128 stands for zero in the data rows.
Here are some points:
[126 175 133 145 148 143 157 143 134]
[ 56 172  96 158 202  87  57 105  79]
[118 120 111 153  54  95 107 140 144]
[175  92 122  80 191 147 167 123 119]
[115 147 140 198  39 118 131 139 174]
[ 61 182 146 164 244 142  78  95 106]
[120 159 140  85 141 125 137 121 126]
[ 99 120 103 116 133 134  90 115 125]
[131 178  91 130 221 134 176 128  71]
[130 130 103 141  77 133  86 140 166]
[165 123  92 110 101 160 122 139 139]
[154 117 148 114 146 117 167 150 101]
[147 158  83 164  70 110 138 160 162]
[100  83  85  90 204 170  73 113  43]
[124 145 130 118 191 151 114 110 109]
[144 109 151 126 136 146 118 115 102]
[112 126 116 120 135 112 120 116 135]
[156 103 200 117  71 132 210 147 175]
[160  58 145 135   2  75 115 144 152]
[108 168 128 123 202 165  72 109 115]
[104 139 170 120 255 179  47  58  92]
[126 146 169 141  79 111 127 122 160]
[185 135 109 117 160 134 129 114 144]
[147 109 141 117  89 126 125 143  93]
[156 185 104  78 145  98 129 101  95]
[168 134 139 113 130 158 118 113 153]
[138  74 144 167 146 101 145 139 171]
[ 83 213  92 114 200 102  85 105 113]
[ 51 118 107 161 138 116 127 136  91]
[212 121  89 105 144 153 133 131 106]
[121 164 106 112 208 158 138 124  74]
[104 161 157  73 183 129  90 106 130]
[128 173 147 149 114 157 218 157 155]
[108 121 110 162  88  70 123 142  70]
[ 55 167 103 143 217 156   9  67 149]
[156 124 135 121 123 126 225 172 101]
[126 111 102 117 138 141 127 115 114]
[137 180 104 127 112  95 102 119 145]
[ 98 126 100 125 141 136  76 146 145]
[148 164 117 143 105 168 121 136 134]
[128 117 112  80 136 127  95  97 155]
[108 157 151  78 129 106 117 109 134]
[137 123 178 141  91 148 153 156 114]
[105 112 123 170 123 151 111 133 124]
[115 137 115 148  69 103 162 155 120]
[ 86 104  86 192 143 117  99 140 101]
[121  81 117 124  53  68 125 145 141]
[131 141 161 130 130 140 148 144 134]
[108 139 196 173 139 167  34 117 209]
[154 152 175 119 100 143 145 156  84]
[ 93 140  73 147 141 163 108 146 139]
[191  83 189 126  78 103 169 148 160]
[131 164 128 122 172 138 106 103 132]
[129 149 113 106 164 100 117 104  54]
[112 176 161  54 102  69 174 100 145]
[ 72 122  77 176  79 115 121 168 138]
[144 117  95 143 178 114 153 127 135]
[ 94 113 116 155 113 117 128 135 125]
[167 119  95 123  97 154 110 134 142]
[181  91  96  88 176 168 107  98  98]
[113  65 101 164  98 103 101 146 107]
[133 126 143 149 100 110 147 138 118]
[173 114 147 111  78 105 218 162 146]
[142 166 143 113 204 162 111 115  84]
[126 116 167 148  57 111 174 146 155]
[142 147 161  70 136 138 127 100 124]
[133 177 146 188  97 144 144 148 162]
[111 168 118 123 165 114 113 112 113]
[179 129 148 124  32 141 168 137 188]
[124  79  83 134  78 120 109 129 153]
[214 135 106 128  50 115  88 141 138]
[138 121 198 119  83 154 149 147 103]
[ 97 157 210 157 110 134 175 146 148]
[141 133 127 152  79 129 147 140  95]
[201 121 115  73 180 148 131  96  79]
[193 126 138  96 130 161 134 114 150]
[133 159 132 120 126 116 106 101 154]
[135 153 115 132  67  72 163 179   0]
[129 153 127 102 253 184  96  75  83]
[107 116 121 104 135 136 120 111 154]
[122 126  73 100 114  68 112 110 138]
[132 171  91 127 143 141 140 135 119]
[201 107 128  42  55 157 154 132 139]
[143 139 130 150  58 100 113 139 134]
[120 131 165 156 128 143  81 112 170]
12 more points follow, each with its number after it:
[147  93 126 116 104 107 117 144 135] 0
[116 127 135 131 142  82 100  95 126] 1
[141 138 174 136 156 143 101  85 131] 2
[123 118 116 174 154 164 113 136  93] 3
[ 83 112  79 178  82 115  74 161 124] 4
[ 95 191  98  96 206 104 102  86 108] 5
[150 120 124  72 118 160 168 135 101] 6
[178 101 112 109 146 148 109 121 114] 7
[143 137 118 101 123 108 159 126 142] 8
[180  95  99  76  98 110 157 117 144] 9
[104  96  97 157  85 104  65 127 186] 10
[ 94 146 118 164  88 114 142 133 128] 11
Which two of these numbered points are nearest to each point below by angle, seen from the average point of the first points? Their numbers follow each, nearest first.
[101 138 161 167  88  86 143 138 134] > 11 4
[171 121 141 193 186 156 163 136  65] > 3 7
[ 87 198 100 140 168 112 116 101 116] > 5 1
[151 113 126 107 102 158 144 119 175] > 9 8
[128 155 129 154  59 120 149 128 114] > 11 4
[121 173 110 126 173 143  96 112  97] > 5 3
[156 110 110  69 108 163 167 134  89] > 6 9
[115 134  92 144 104 124  93 139 122] > 4 10
[138 134 175 125 171 121  93 110 130] > 2 1
[138 131 133 104 126 159 164 136 102] > 6 8
[115 167 145  79 115  84 161 107 143] > 8 9
[119 124 143 109 142  75 108 113 106] > 1 5
[124 144 135 152  69 118 143 129 123] > 11 4
[ 75 159 110 193  79  95 136 132 131] > 11 4
[179 126 121  82 135 154 164 111 103] > 6 9
[103 171  84  98 160  85 123 130 103] > 5 1
[144 146 128 104  85 123 217 154 151] > 8 6
[109 101 169 134 126  64 110 112 141] > 1 0
[122 118 117 172 142 168 115 136 100] > 3 4
[117 134 150 160 100 103 154 145 113] > 11 4
[ 90 163 191  97 138 122 174 126 161] > 8 2
[143 129 136 169 149 151 154 136 105] > 3 2
[104 136 115 164  97 109 137 128 121] > 11 4
[110 186 106 102 177 107 102  96 107] > 5 1
[184 102 144  95  59 129 158 117 131] > 9 0
[147 181 154  57 108 130 172 125 146] > 8 6
[183  46 112  92  94  83 112 161 124] > 0 9
[161 103 103  97  72 104 166 151 102] > 9 0
[176 131 124  76 136 145 172 109  94] > 6 9
[124 161 119 127 163 130 103 114 104] > 5 2
[168 113  97 134 160 137 112 106 133] > 7 3
[124 150 127 156  79 126 142 128 127] > 11 4
[209 121  79 101 152 149 123 126  99] > 7 9
[164  34  76  79  81 104 204 154  91] > 9 0
[147 105  82  94  68 138 179 128 155] > 9 8
[145 133 183  98 111 130 185 141 161] > 8 6
[123 118 138 136 131  91  96  99 130] > 1 10
[ 86 156 200 168 104 124 167 150 144] > 11 2
[185 143 150  74  87 121 116 130 162] > 9 8
[101 113 112 134 113 135  64 129 176] > 10 4
[141 100 137 128  84 132  72 111 170] > 10 0
[ 94 148 115 182  74 107 137 141 129] > 11 4
[113 136 141 165 169 125 142 160  98] > 3 11
[111  87 140 223 155 157 111 141 126] > 3 4
[102 146 117 162  87 105 147 134 126] > 11 4
[ 78  85  77 162  75 104  96 139 118] > 4 10
[135 142 106 103 160 119 114 114 101] > 5 7
[144  92 146 139 111 114 107 128 108] > 0 7
[124 167 152  93 118 161 172 123 187] > 8 6
[123 114 121 110 132 141 148 119  70] > 6 3
[143 153 164 112  93 144 144 161  97] > 6 11
[ 90 100 121 149  95 110  79 139 164] > 10 4
[172  93  76  96  61 102 176 172 104] > 9 0
[165  96 186 160  92 109 145 163 110] > 0 11
[158 148 161 106 137 152 110 102 134] > 2 7
[ 75 168 170 182  97 168 154 151 147] > 11 4
[ 99  96 138 184  32 105 102 130 203] > 10 11
[ 81 102 120 157  97 116  61 134 162] > 10 4
[170 151 128 112 121 155 145 128 118] > 6 7
[112 127 105 140 159 156 110 114 114] > 3 5
[107 111 104 126 100 135 118 136 162] > 10 4
[186  58 116 172  37  89 122 143 140] > 0 10
[163 117 107 104 150 146 179 137 115] > 6 9
[137 124 127 144 144 142 143 134  53] > 3 6
[ 92 116  98 161 107 108 110 140 125] > 4 11
[148 127 136 110 120 141 130 113 153] > 9 8
[130 137 184  93 170 144 101 102 125] > 2 5
[105 115 121 108 125 139 132 124  94] > 6 3
[151 119 176 133 140 141  99  98 142] > 2 1
[124 180 127 119 185 144 107 126 117] > 5 2
[143 176 138  40 129 118 159 113 130] > 8 6
[187  92 125 114  28 136 178 139 148] > 9 0
[100 103  95 174 124 114 110 135 119] > 4 10
[115 124 154  91 142  47  97 109  91] > 1 5
[217 139 137 104  19 127 150 139 182] > 9 0
[110 103 154 167 140 153 140 143 136] > 3 11
[109 164 114 160 160 174 124 126 123] > 3 5
[109  68  97 167 104 105 106 126 160] > 10 4
[133  40 159 110  56  90 152 125 141] > 0 9
[142 139 128 132 104 137 181 148 142] > 8 6
[150  88 113 112 157 147 104 114 118] > 7 3
[ 94 112  91 180 131 116 100 134 119] > 4 10
[140 160 123  97 138 155 136 122 118] > 6 5
[126 147 170 169  60 129 142 163 161] > 11 10
[165  99  87 117 182 165 107 126 124] > 7 3
[187  99 161 117 113 168 198 200 134] > 6 9
[141 127 176 124 142 149 104 101 135] > 2 7
[ 77 242 129  90 172 112 159 122  92] > 5 8
Here are 12 other points, each followed by its number:
[101 159 120 127 158 134 105 104 158] 0
[112 130 107 114 165 158 140 126 141] 1
[153 124 147  93 143 150 137 118 142] 2
[105 121 126 122 114 126 186 158 139] 3
[148  92 115 121 158 156  91 106 123] 4
[239 130 127  57 151 180  89 105  94] 5
[227  80 173  45 160 163 163  92  61] 6
[163 138  94 146  98 135 127 132 132] 7
[120 170  96 117 116 110 145 142 119] 8
[ 83 101  92 113 127 156  54 114 143] 9
[ 58 176 107 144 251 152  95  90 107] 10
[ 83  65 146 255 180 175  93 160 119] 11
Which two of these numbered points are nearest to each point below by angle, seen from the average point of the first points? Their numbers follow each, nearest first.
[125 111 168 208 129 162 125 150 147] > 11 3
[116 124 105 126 132 132  97 142 130] > 9 4
[ 62 200 157 128 118 143 110 109 176] > 0 10
[153 140 135 105 154 141 103 123 112] > 5 6
[152 103 138 136 111 127 178 153 132] > 3 6
[121 164 129 106  88  73 117 115 130] > 8 0
[153  79 131 132 187 136 105 105 109] > 4 6
[122 122 174 150  51 111 182 152 162] > 3 7
[ 91 112 116 121 112 136  81 113 139] > 9 0
[116 116 158 200  89 112  92 127  92] > 11 7
[157  83 164  34 159 148 155  79 198] > 2 6
[124 107 161 198 117 140 125 143 142] > 11 3
[111 162 128 125 214 115 101  98  75] > 10 0
[162 100  95 143 159 124  98 113 136] > 4 9
[106  89 136 131  92 119 159 134 121] > 3 11
[ 86 183 185 131 169 140  32  75 219] > 0 10
[152  79 120 154 194 173  82 102 118] > 4 11
[114 184  99 128 134 103 143 136 121] > 8 10
[173 110 150  94 116 101 141 122 107] > 6 5
[184 129 138  79 127 149 112 117 120] > 5 6
[168 126 117 210   0  85 123 176 175] > 7 3
[114 163 106 110 135 131 138 138 106] > 8 10
[155 134 136  99 156 142 111 123 121] > 5 2
[ 84 187 116 132 197 154 121 125  94] > 10 0
[ 64 228 139 113 225 159  78  73 194] > 0 10
[145 151 113 110 153 140 109 123 104] > 5 10
[109 109 119 113 109 133  92 125 134] > 9 4
[111  95 132 126  94 117 162 135 116] > 3 6
[123 111 142 153 125 145 133 132 137] > 11 3
[179 123 108 106 141 135 133 126 108] > 5 6
[100 203 100  55 141  91 115 115  86] > 8 10
[ 47 205 156 139 125 128 102  98 169] > 0 10
[147  94 131 125 175 140 105 112 113] > 4 6
[119 105 140 164 122 141 124 133 135] > 11 9
[164 129 138 159  27  86  94 140 157] > 7 8
[121 128 121 119 138 143 126 137 129] > 1 9
[141 132 189 141  60 101 185 146 163] > 3 7
[129 116 184 138 124 132 232 168 110] > 3 6
[167 106 157  98 130 114 166 137 106] > 6 2
[110 112  92 107 167 151 135 107 114] > 1 10
[129 161 144 149 120 149 205 152 150] > 3 8
[172 136 122 113 192 122 110 116 102] > 5 6
[147 126 141  91 183 143 138 112  79] > 6 5
[141 104 210 134 104 127 255 186  94] > 3 6
[ 69 179 153 127 125 135 110 111 162] > 0 10
[123 143 158  86 129 143 147 118 142] > 2 6
[139 122 107 105 167 151 129 135 125] > 1 4
[ 50 191 153 140 100 115  93 109 181] > 0 9
[117  83 110 231 126 125 159 147 134] > 11 3
[101 179 143 124 176 148  97  97 160] > 0 10
[160 158 112 102 141 118 130 130 103] > 5 8
[146 121 178 128  64  98 183 143 157] > 3 2
[156 108 171  62 211 150 127 107  48] > 6 5
[155 104 107 142 164 135 106 108 133] > 4 11
[152  57 105 106 153 122 110 108 145] > 4 9
[136 226  89 112 148 154 145 156  76] > 8 10
[152 120 156  66 152 169 139 112 146] > 2 6
[165 187 104  63 176 146 147 115 104] > 5 6
[160 112 155 107 141 112 173 151  93] > 6 3
[171  92 149 140  97 127 136 124  98] > 6 7
[154 155 105 101 162 114 116 122  85] > 5 6
[144 232 102  94 126 166 138 132 117] > 8 5
[109 111  92 123 124 126 114 129 130] > 9 4
[138 122 170 128 122 133 219 162 102] > 3 6
[109  90 127 195 103 107  91 144 118] > 11 9
[ 88 169  78  84 162  45 119 130 119] > 8 10
[ 98 112 114 130 118 145  87 118 132] > 9 4
[158 147 159  68 141 162 184 119 149] > 2 6
[122 131 133 143  92 147 166 130 130] > 3 7
[185  57  93 187  15  88  95 132 146] > 7 11
[136 128 179 138  66 100 171 142 157] > 3 7
[109 178 109 128 217 127  97  94  75] > 10 0
[105 187 109 139 218 142  68 101  81] > 10 0
[ 95 173 125 124 186 145 108  95 163] > 0 10
[118 104 104 132 124 125  89 159 161] > 9 11
[122  87  90 127 103 101 160 171 151] > 3 7
[148 143 138 101 141 139  85 131 149] > 5 2
[111 171  93 148 147 155  95 143 174] > 0 10
[159  54 111 103 145 108 103 101 149] > 4 6
[ 78 150 111 129 112  91 143 128 118] > 8 3
[ 75 205 154 135 214 172 111 108  73] > 10 0
[ 74 122  86 154  99 108  90 150 158] > 9 11
[106 171 111 134 210 124 103  92  84] > 10 0
[122 106 130 142 145 129 131 132 134] > 11 1
[100 195 118  97 197 137 109 119  83] > 10 0
[159 159  74 174  65 107 131 155 173] > 7 8
[ 63 168 115 132 255 148  89  92 101] > 10 0
[100 182 123 166 120 131  77 107 149] > 0 10
